In the data rows, the value 500 means zero.
Here are some points:
[445. 412. 426. 508. 447. 574. 464. 575.]
[449. 465. 598. 522. 509. 496. 497. 514.]
[419. 464. 589. 535. 464. 586. 398. 498.]
[315. 296. 693. 412. 569. 423. 581. 667.]
[294. 326. 587. 705. 268. 759. 296. 743.]
[545. 491. 322. 638. 354. 624. 333. 512.]
[499. 480. 401. 558. 445. 524. 461. 512.]
[446. 446. 468. 497. 448. 545. 477. 559.]
[421. 428. 411. 519. 475. 489. 490. 553.]
[410. 443. 608. 516. 471. 567. 414. 523.]
[524. 602. 549. 515. 467. 515. 495. 474.]
[350. 370. 567. 659. 331. 701. 357. 688.]
Here are 10 more points, each followed by its number:
[565. 541. 414. 575. 477. 548. 443. 445.] 0
[557. 538. 421. 469. 525. 469. 548. 465.] 1
[423. 476. 599. 457. 504. 450. 496. 552.] 2
[652. 638. 480. 469. 544. 440. 604. 370.] 3
[461. 469. 584. 590. 401. 577. 432. 573.] 4
[441. 475. 431. 421. 506. 479. 537. 510.] 5
[377. 297. 382. 578. 402. 587. 440. 635.] 6
[569. 546. 386. 584. 485. 554. 454. 440.] 7
[582. 591. 375. 530. 527. 489. 480. 363.] 8
[405. 419. 598. 525. 491. 480. 463. 563.] 9
Which of these numbered points is nearest to each point below, ignoring the direction in which the first points spread most? Its number follows each.
[560. 573. 429. 427. 568. 446. 604. 433.] > 1
[628. 644. 481. 463. 538. 462. 563. 409.] > 3
[579. 601. 318. 665. 323. 659. 339. 427.] > 8
[589. 587. 437. 403. 624. 392. 594. 433.] > 1
[386. 328. 547. 358. 659. 347. 651. 713.] > 6
Now 10 new points, numbered from 0 again:
[426. 464. 568. 529. 459. 579. 411. 505.] 0
[529. 534. 484. 542. 447. 547. 455. 478.] 1
[607. 601. 433. 503. 546. 516. 482. 419.] 2
[518. 570. 339. 582. 425. 550. 440. 443.] 3
[613. 602. 543. 399. 601. 406. 579. 430.] 4
[631. 622. 380. 478. 552. 484. 526. 386.] 5
[469. 499. 586. 563. 468. 575. 435. 582.] 6
[674. 650. 373. 461. 581. 456. 543. 354.] 7
[360. 362. 641. 543. 423. 566. 467. 669.] 8
[574. 583. 393. 469. 521. 482. 475. 397.] 9
The same question for these:
[610. 617. 529. 470. 560. 442. 615. 451.] > 4
[485. 509. 564. 533. 495. 536. 463. 552.] > 6
[471. 466. 368. 579. 366. 602. 351. 488.] > 9
[579. 600. 518. 395. 593. 397. 568. 436.] > 4
[515. 567. 597. 364. 640. 370. 648. 511.] > 6
